In the rows, 128 means zero.
Each run below is a few steps of one of 8 hidden systems, one row a step.
N, path 1 (8 x 26):
[[116 141 134  87 156 133 102  76 154 109 112 154 114 162  65 102 135 117
  181 118  82 149 119 127  98 178]
 [136 147 110 148 204 132 161  92 183  99  95 113 128 148 131 126 152 138
  163 141 104 132 195 143 108 158]
 [112 166 180 169 156 137 184  94 162 126 123  90 137 154 124  74 118 124
  112 115 107 120 155 111 189 137]
 [ 94 170 153 107 191 143 144 109  88 157 107 150 100 165  77  92 110 106
  140 106 114 161 113  91 165 133]
 [ 81 162 112 150 194 156 172 146 132 129  97 151 112 158  73 147 154 146
  153 158 132 170 144 146  97 103]
 [ 62 142 162 166 113 154 193 107 183 120 111 116 132 139 107 140 136 134
  145 118  75 129 120 173 136  96]
 [ 91 119 196 121 140 135 152  84 134 139  95 156 105 143 147 118 110 104
  202  70  97 145 105 119 130 138]
 [133 127 169 148 177 122 140 114 152 100 118 162 130 166  99  95 146 151
  197 127 163 171 135 118  76 157]]
H, path 2:
[[166 119 111 157 123 130 106 126 187 111 121  97 144 101 199 143 133 155
  121 172 148  94 195 132 106 139]
 [138 135 172 125  95 114 115  59 197 103 158 121 155 133 116  78 101 140
  115 106  91 103 121 123 164 151]
 [150 161 117 102 214 106 121  95 106 134 141 179 126 154  87  96 102 150
  121 112 143 157 136  91 161 130]
 [115 163  96 175 161 136 185 177 105 138 136 102 138 136 105 135 143 146
   66 161 155 135 151 138 162  80]
 [ 76 131 138 117  74 146 165 140  93 149 122  99 113 129 102 138 131  79
  112  96  71 116  75 154 165 111]
 [116  99 125  93 139 131 108 144  66 165  93 170  89 111 173 172 112 106
  182  98 137 147 104 115 105 119]
 [136  95 130 162  79 141 100 169 156 122 128 133 139  96 181 165 138 162
  137 172 182 121 140 141  72 105]
 [140 109 130 107  64 118  87  85 194  84 153 123 152 125  98 117 134 134
  140 127  83 107 106 158  96 166]]
G, path 3 (8 x 26):
[[156 122  86  63 154  99  80 100  89 153 141 182 118 105 140 148  85 132
  112  96 119 125 111 106 160 114]
 [157 148  63 136 196  96 160 145 105 124 152 153 148 130 106 144 129 171
   81 134 157 139 149 137 152  86]
 [148 132 102 122  86 100 142 149  98 112 181 101 157 136  67 101 140 122
   58 119 120 113  88 144 162 126]
 [142 107  79  82 121 113 122 169  31 150 120 119 106 124 122 149 142  76
  125 102 122 131  92 130 125 144]
 [160 101  83 155 123 117 135 202  87 130 132 119 136 107 166 167 154 145
  110 158 193 128 143 140  95 105]
 [167  92 125 117  44 105  70 142 136 116 177 129 156  97 144 125 115 149
   89 138 156 102  98 127 121 125]
 [174 108  85  65 154  93  68 102  93 142 138 181 119 105 151 148  95 134
  131 102 132 125 119 106 134 134]
 [178 140  75 140 196  88 149 135 117 117 159 150 155 127 127 131 123 176
   83 132 172 132 161 125 153 101]]
Q, path 4, 8 rows:
[[129 130 142 149 184 120 145 158  84 150 130 186 121 134 143 133 109 164
  135 123 202 167 125  96 132  81]
 [110 117 131 155  56 157 101 194 131 126 137 113 134 117 113 143 152 141
  109 189 171 129 110 140  78 112]
 [ 88 126 117 107  96 141 161 134  99 127 110  92 111 146  77 134 161  69
  142 105  59 126  90 165 124 152]
 [125 115 144 125 186 130 153 105 116 147  72 136  96 128 196 146 122 102
  199  89 115 135 159 118 123 143]
 [138 114 184 137  88 141  65  94 201 120 134 145 137 111 172 110  98 160
  150 150 150 116 140 103 104 141]
 [125 167 110  87 130 132  81  96 148 115 154 141 136 152  33  88 121 134
   95 148  95 133 110 117 141 154]
 [148 162  82 152 225 118 185 140 113 118 114 112 131 155 107 122 156 138
  116 139 140 144 182 133 140 130]
 [133 110 184 203  98 117 187 159 137 120 148 104 157 127 172 109 133 149
  117 117 181 126 128 130 143 100]]
K, path 5 (8 x 26):
[[ 91 151 130 168  99 169 116 167 172 126 134 126 138 126  99 141 139 172
   98 204 160 135 135 140  99  88]
 [134  99  99  80  59 126  80 104 142 128 125 109 122  94 151 159 120  96
  127 114  64  85 109 155 121 150]
 [165  96 117 127 196  82 160 109 113 113 120 175 130 131 167 147 131 145
  188  77 151 150 142 135 107 130]
 [108 145 152 191 113 130 189 149 159  98 156 109 161 156  71 102 156 159
   99 146 144 140 118 155 129 103]
 [148 123 111  84  75 125  91 136  86 136 138  76 121 127 107  99 135  70
   95 122  93  99 100 116 148 181]
 [156 140  95 115 228 123 125 128  93 146  90 145 103 131 165 137 124 123
  155 130 152 145 182  97 124 145]
 [ 84 158 163 191 122 161 169 133 184 137 125 111 139 123 144 131 117 163
   97 161 136 119 156 136 156  73]
 [143  95 151  96  37 119  68 124 117 140 156 126 132  97 155 121  98 113
  107 110 123  96  80 112 143 137]]
Q, path 6:
[[153 149  52 120 163 100 152 145 105 107 162 124 150 143  56 129 154 146
   71 140 125 132 131 155 143 119]
 [152 102 109 172 146  93 209 177  77 121 137 105 145 128 160 144 156 127
  118  96 166 130 132 151 139 103]
 [124  85 169 136  53 124 125 170  78 153 137 126 123 101 183 140 115 108
  131 100 161 118  79 117 132 108]
 [107 120  99  66  83 156  58 136  96 162 104 129  92 101 135 164 114  88
  129 140  91 111 102 123 117 136]
 [141 123  70  97 148 127 114  84 171 113  97 112 120 111 155 169 136 115
  150 130  59  99 171 162 111 156]
 [175 107 140 128 148  78 139  58 182  90 152 151 160 125 156 112 111 159
  148  78 114 114 142 140 142 143]
 [181 127 127 110 151  88  87 121 108 121 176 178 149 133 106  91 101 167
  103 123 186 144 114  89 139 127]
 [162 140  70 134 126 123 111 191  87 126 152  97 141 128  97 122 155 135
   64 180 172 124 139 122 120 131]]
H, path 7, 8 rows:
[[140 149 177 173 154 124 169  99 181  96 129  89 148 162 116  63 143 134
  136 128 129 128 164 118 141 170]
 [113 179 166 127 172 147 135 117 111 142 117 112 114 172  73  57 124 105
  120 132 128 149 134  79 164 164]
 [ 85 183 115 132 182 178 136 156  99 173  86 110  94 138 112 130 124 111
  103 172 126 139 161  98 156 112]
 [ 48 151 150 145 105 185 150 135 144 166  88 113 100 113 145 163 113 112
  127 144  89 119 129 139 148  81]
 [ 65 120 173 116 110 160 116 107 147 150  98 186 102 121 133 161 103 134
  190 113 109 150  91 136 101  94]
 [109 112 133 145 137 139 116 138 163 108 118 183 127 132 112 161 144 171
  186 158 161 165 123 149  49 109]
 [124 118 126 158 113 129 154 127 181  74 128 110 148 152  81 127 181 139
  164 147 118 139 131 177  64 155]
 [144 124 147 131 162 116 162 103 132  96 106  95 124 168 107  85 165  92
  182 100 103 140 141 132 105 202]]
B, path 8, 8 rows:
[[181  91 124 117 124  98 108 173  47 143 135 129 123 118 180 123 127 108
  133 107 191 131 114  94 121 148]
 [136 137 130 163 102 153  86 174 155 118 138 115 140 126 120 117 145 162
  106 209 192 132 151 113  83 129]
 [ 88 152 149 110  98 178  87  90 185 135  95  99 108 130 114 117 124 102
  144 160  65 109 141 125 118 164]
 [153 120 132 112 178 106 136  66 148 137 106 138 121 114 204 136  96 123
  157  81  98 107 166 115 163 138]
 [146 126 141 164 134  92 161 115 154 113 177 163 170 123 130 121 104 191
   89 110 163 129 121 136 165  71]
 [ 90 158 107  98 116 140 122 139  98 141 150 150 124 144  31 122 124 127
   85 134 103 144  77 133 150  99]
 [131 131  58 105 170 132 153 163  61 145  91  97  99 131 129 163 158  81
  132 126 102 129 146 144 124 144]
 [145  82 139 176  75 119 163 177 122 116 127  85 143 106 198 152 156 122
  138 127 160 108 133 155 103 124]]
G, path 9:
[[116 121 105  81  95 126 131 108 101 134 118  93 113 127 109 133 137  65
  129  88  46 102  98 152 151 162]
 [113 106 119 156 163 127 189 175  74 149  92 132 108 122 179 175 145 117
  164 106 156 146 135 144 114  94]
 [114 116 170 173  57 142 114 169 158 114 158 133 152 123 115 121 134 168
  113 170 184 135 101 133  94  99]
 [141 110 117  60  95 127  42  86 148 118 129 156 118 120 111 129 116 113
  161 126  92 120 103 123  90 174]
 [175 119  93 132 218  92 155 100 137 113 111 145 133 126 177 146 131 148
  162 104 137 132 184 132 121 138]
 [144 143 181 178 121 110 165 127 144 117 170 111 164 146 121  67 116 155
   82 116 166 124 125 107 181 116]
 [104 160 135  77 123 157  83 127  82 162 118 126  94 146  77  94 111  83
  114 133 102 136  97  85 154 157]
 [121 145  57 131 180 152 144 158 117 139  85  98 107 122 142 176 156 116
  125 169 112 122 185 148 112 123]]
P, path 10, 8 rows:
[[132 129 173  99 140 102 132  93  89 145 146 162 123 144 114  84  91 112
  134  61 123 142  82  93 180 134]
 [158 124  78 126 191 117 107 154 110 125 126 179 126 124 131 160 135 173
  141 161 189 157 155 122  84 109]
 [122 115  85 126  60 133 128 138 159  98 138  81 145 118  96 151 164 114
  108 149  78  98 117 188 100 142]
 [140 141 155 105 151 117 146 101  84 146 118  97 113 148 132  76 114  75
  128  75  98 120 120  92 187 172]
 [170 118 130 160 167 118 114 159 117 134 128 145 135 116 188 129 121 166
  129 155 217 139 168  93 111 115]
 [108 123 123 124  39 151  78 131 186 114 152 119 144 108  97 142 129 147
  100 174 108 106 105 156 101 119]
 [100 164 121  82 168 143 129  83 108 161 102 128  98 139 110 116  99  90
  123  98  60 122 126 108 187 136]
 [154 118 109 169 187 103 181 152 111 135 123 141 137 113 193 159 125 162
  125 117 178 133 167 132 142  84]]
K, path 11:
[[114 145 200 134 128 151 101 112 127 172 112 135 109 120 181  94  78 123
  131 124 153 125 134  63 169 124]
 [113 141 161 116 114 153  51 116 164 146 135 187 122 115 125 124  89 171
  132 169 165 142 121  89 108 105]
 [ 96 130 106  86 107 142  78  83 181 123 133 184 125 112  91 166 107 156
  142 138  80 128 102 155 105 103]
 [103 106 122 100 136 105 162  95 120 121 125 180 123 132 105 162 124 123
  176  62  80 146  79 171 123 105]
 [100 117 157 150 128 122 194 160  82 115 127 138 125 165  76 117 162 113
  165  94 139 171  79 149 107 125]
 [103 137 145 135 106 161 137 170  98 125 102  74 107 161  82  98 173  77
  147 153 124 141 116 123  97 179]
 [127 140 147 125 151 161 113 117 136 139  71  81  96 138 166 109 137  80
  168 145 109 118 176  99 113 190]
 [126 141 198 160 151 144 127  83 190 133 107 127 127 129 186  96  99 145
  157 131 140 122 172  92 142 140]]
P, path 12, 8 rows:
[[ 78 138 140 140 111 138 200 127 120 122 118  93 123 153  81 125 155  88
  133  94  65 130  97 171 149 127]
 [131 117 174 151 171 115 180 157  60 142 112 137 113 154 146 100 136 107
  170  85 177 163 115  99 131 137]
 [132  93 146 148  90 138  96 171 138 109 125 145 131 123 140 146 153 149
  172 164 185 148 117 133  42 137]
 [ 98 127 141  93  88 158  87  89 170 120  98 113 107 134 105 126 136  92
  170 133  59 118 117 142  93 178]
 [134 142 148 137 203 127 162  80 152 133  87 120 114 140 180 116 117 117
  171  97 104 124 180 112 150 151]
 [139 124 170 196 128 119 162 125 194  96 151 134 167 132 147 112 130 188
  128 142 176 133 151 138 118 104]
 [ 78 164 160 130 106 158 116 120 159 120 142 142 131 159  32  92 128 141
  114 157 114 151  92 125 126 123]
 [ 79 167 111 129 195 169 164 151  90 162  73 123  87 147 107 146 140 102
  145 145 113 154 149 121 132 115]]
S, path 13 (8 x 26):
[[119 140 168 169 116 141 143 189  80 157 143 121 130 132 134  98 116 136
   86 147 200 141 113  87 158  93]
 [ 91 152 137 135  68 177  74 140 184 131 135 119 131 118  93 128 123 152
   94 202 127 117 125 127 110 113]
 [ 99 126 106  90 133 161  86 101 150 156  79 150  92 100 172 183 108 116
  168 139  81 117 146 133 108 121]
 [134 112 160 158 185 109 170  99 148 127 113 176 130 127 187 143 108 162
  182  88 154 147 148 126 125  99]
 [126 137 169 139 140 106 151  91 161  89 156 153 151 171  55  75 136 150
  149 102 124 158 100 134 123 147]
 [117 143  86  95 151 138 132 152  75 126 108 108 104 161  55 120 168  82
  141 136 101 150 112 138 103 172]
 [128 125 117 175 132 143 185 190  90 139  98  59 119 125 173 140 163  95
  120 143 147 117 162 139 128 132]
 [121 124 203 158  56 145 117 127 153 139 138  85 138 117 170  87 106 117
  106 129 138  99 120  98 161 136]]
S, path 14 (8 x 26):
[[ 88 182 150 129 175 156 144 121 103 177 112 135 105 138 116 104  88 122
   94 129 122 137 136  84 200  95]
 [ 56 171 147 156 140 173 150 149 135 157 120 155 118 137  86 141 114 157
  104 163 137 153 116 126 146  59]
 [ 43 137 150 139  97 177 142 128 164 139  98 145 109 126 103 168 130 131
  160 146  90 140 105 163 103  86]
 [ 83  99 174 137 115 150 144 129 131 136  84 155 101 128 156 159 135 112
  216 104 120 152 104 145  77 123]
 [135 102 190 160 133 125 141 128 145 102 113 143 131 154 138 101 150 133
  206 117 170 160 126 121  66 163]
 [149 135 154 128 145 132 113 115 146  98 114  98 127 167  95  70 159 106
  168 144 131 141 147 109  89 211]
 [148 159 120 125 184 144 128 136  97 140  92  73 106 153 132  86 145  85
  129 146 126 124 178  90 140 191]
 [123 174 156 166 164 151 152 141 119 159 111  78 120 138 152  88 115 119
   85 152 147 116 175  82 188 128]]
N, path 15, 8 rows:
[[184 107 112 113 161  83 136 157  49 119 151 143 135 148 110 101 144 117
  132  96 177 153 107 108 122 159]
 [142 128  74 141 106 126 148 186  99 106 140  75 141 142  74 128 184 113
   93 163 133 125 127 160 102 150]
 [ 99 130 116 117  67 166 118 144 123 150 100  61 107 109 148 146 138  72
  110 145  73  87 129 143 138 146]
 [110 129 164 118 114 171  66 134 128 170  90 133  92 104 193 135  96 115
  153 159 150 121 146  78 116 136]
 [134 143 140 129 126 137  63 113 179 126 155 178 142 118 116 120  95 191
  109 176 171 137 135 101 115 104]
 [153 128  75  97 147  89 124  79 158 113 165 169 152 110 115 154 100 170
   93 103  94 111 125 156 161  92]
 [163 102 100 142 168  80 192 136  80 132 132 126 137 116 186 151 127 125
  123  68 138 121 137 143 163 104]
 [137 110 160 166  95 115 169 194  59 131 150 103 137 143 121  96 151 111
  112 111 185 143  91 118 134 124]]
B, path 16:
[[106 118 118  81  88 144  79 135 114 120 125 151 112 141  59 135 146 107
  160 138 103 149  73 141  73 157]
 [180 109  91 110 175 107 122 118 120 102 101 105 120 139 150 127 162 102
  176 123 124 127 170 132  84 200]
 [169 109 177 177  88 103 145 122 172  89 159  83 167 134 159  77 140 141
  120 122 158 107 143 126 130 160]
 [126 154 181 104 108 142  71 106 125 152 146 140 122 140 102  65  87 125
  103 133 138 128 106  66 165 145]
 [125 183  94 122 222 149 128 119 124 156  99 128 109 136 126 124 111 137
  103 162 127 133 189  96 165 120]
 [ 87 143 135 180 120 143 207 133 156 136 117  90 135 120 150 151 130 131
  102 125  96 108 144 165 169  78]
 [ 88 104 155 108  87 131 133 133  84 165 126 169 109 109 147 159  96 114
  141  80 116 134  63 131 151  78]
 [138 112  74 113 172 117 112 158  95 130 121 192 118 120 120 180 136 160
  153 143 169 162 125 139  76  98]]

Which system made each run below?
path 17, 2 rows:
[[132 115  72 109 175  94 188 123  90 111 122 139 127 142  95 158 156 112
  151  78  89 144 114 174 125 125]
 [167  77 149 153 136  99 141 145 109 120 119 146 132 114 211 143 133 138
  182  98 187 136 138 124  92 132]]
  Q
path 18:
[[109 130 131  96 119 161 100 127  99 175  78  99  84 108 188 143 110  72
  145 125  93 104 143 102 143 148]
 [148  96 154 142 121 110 126 101 156 139 122 150 133  89 233 155  91 152
  148  98 142 106 147 123 143 100]]
  P
path 19, 2 rows:
[[139 134  97  82 169 113 119  54 167 104 114 143 125 139 103 131 128 120
  164  98  56 121 141 149 122 167]
 [173 137 112 164 200  94 191 106 151  94 134 103 154 150 139 104 150 144
  125 113 134 124 183 139 146 147]]
  P
path 20 (2 x 26):
[[108 107 158 156  75 136 132 187 104 114 144 141 135 144  87 123 156 137
  143 145 181 161  76 139  74 117]
 [112 129 137 101 131 160  87 140 114 127  89 127  96 153  94 116 153  93
  186 155 125 154 123 113  62 186]]
  B
path 21, 2 rows:
[[118 134 124 136  82 168 111 161 133 130 100  48 115 128 132 123 164  82
  123 175 108 104 150 132 102 177]
 [118 130 192 136 110 152 121 111 130 163  99  92 105 118 202 100  97  91
  139 112 119 105 144  83 165 150]]
  P
path 22, 2 rows:
[[121 111  90 118 122 134 138 180  79 114 112 121 114 146  76 150 181 101
  156 140 131 154 102 159  66 151]
 [142  95 114 139 115 133 147 152 119 115  88  71 116 124 178 149 171  82
  172 127 114 112 155 152  84 175]]
  H
path 23, 2 rows:
[[167 104  98  93 162 116  67 131 115 122 114 174 115 122 145 150 133 142
  180 143 165 150 142 111  63 156]
 [165 127 106 169 108 111 138 129 194  83 163  96 174 122 126 120 148 173
   86 164 145 104 162 158 118 128]]
  N
path 24, 2 rows:
[[107 110  85 104 101 138 125 192  47 161 113 131 102 111 125 178 141  96
  120 130 134 134  89 142 112 102]
 [105  95 132 150  54 155 108 183 134 132 117 119 123  99 162 177 145 133
  143 165 154 121 112 151  71 104]]
  N
path 25:
[[105 142 161 128 107 126 152 156  67 143 154 127 128 156  65  84 125 106
   98 103 139 149  67 110 167 119]
 [110 152 102  94 148 166  89 174  62 165  94 123  86 140  95 129 138  90
  128 166 138 148 125  95 108 153]]
  K
path 26, 2 rows:
[[114 100 115 124  63 104 170 137 111 108 159 121 148 125  90 149 147 116
  115  87  89 119  66 186 134 106]
 [156 117 125  89 167  96 133 130  47 135 129 150 112 154 104 102 130  94
  154  75 137 155  95 104 135 165]]
  P
path 27:
[[134  98  91 138  78 130 108 167 130 142 136 128 135  78 187 192 124 150
  100 153 150 100 133 153 112  79]
 [142  83 131 102  50  98 103  90 168 103 162 146 151 102 139 147 115 137
  136  91  94 101  84 165 120 125]]
  H
path 28 (2 x 26):
[[ 97 133 169 155 107 126 147 101 191  98 159 169 156 146  71 114 124 179
  136 127 128 150  95 154 116  96]
 [119 122 121  76  87 117 107 111 103 118 146 132 126 144  54 107 135  92
  128  98  77 130  64 140 130 161]]
  K
path 29 (2 x 26):
[[138 141 155 178 190 119 163 109 182  97 129 153 149 154 121 106 137 181
  156 140 169 156 168 128 107 122]
 [114 149 150 129  67 134 123 102 167 113 163  93 151 138  75  84 121 123
   77 131  83 102 102 136 168 138]]
  K
path 30, 2 rows:
[[145 165 110 170 154 144 149 161 135 124 126  61 138 139 124  97 151 129
   74 183 154 113 187 113 148 144]
 [ 99 152 170 161  69 166 123 169 119 158 132  79 125 121 135 100 117 114
   73 164 149 109 122  98 166 112]]
  P
path 31 (2 x 26):
[[ 73 161 134 139 166 145 198  95 148 134 104 117 119 148  99 134 127 115
  131 101  60 131 133 156 171 104]
 [117 107 142 136 147 100 199 137  63 149 123 150 120 128 155 147 119 112
  148  52 129 143  94 140 164  90]]
  B
path 32 (2 x 26):
[[121 146 149 140 184 135 158  71 174 135  91 113 119 127 186 124 107 123
  152 106  89 110 184 121 164 136]
 [126 129 212 158 106 117 136 107 148 137 158 149 148 130 150  82  85 156
  116 100 163 130 105  94 174 102]]
  K
path 33 (2 x 26):
[[163 154 124 132 191 101 136 102 121 145 148 145 141 127 151 100  87 156
   80 111 152 120 158  89 201 106]
 [137 141  88 148 116 123 118 166 133 124 170 145 157 114 100 145 125 183
   58 175 172 126 126 138 134  72]]
  P
path 34 (2 x 26):
[[183 151  78 101 169 113  90  91 156 105 133 101 139 135 112  97 134 128
  104 153 109 106 180 115 134 184]
 [181 143 120 157 164  89 170 109 142 106 163  96 165 138 135  84 126 148
   78 111 140 107 166 122 186 138]]
  Q
path 35 (2 x 26):
[[143 133  82 123  77 121 126 152 122 103 159  71 150 134  71 114 162 109
   68 151 102 101 114 159 135 152]
 [138 125 102 125 176 100 199 129  65 143 113 104 118 134 152 136 134  87
  126  65  99 121 132 138 177 128]]
  Q
path 36, 2 rows:
[[131  74 166 125  32 108 108 145 115 121 157 142 142 108 145 132 123 123
  140  95 144 122  59 140 108 122]
 [172  86 104 100  92 111  54 147 121 108 145 154 135 113 134 142 139 142
  151 149 168 131 112 127  58 158]]
  S
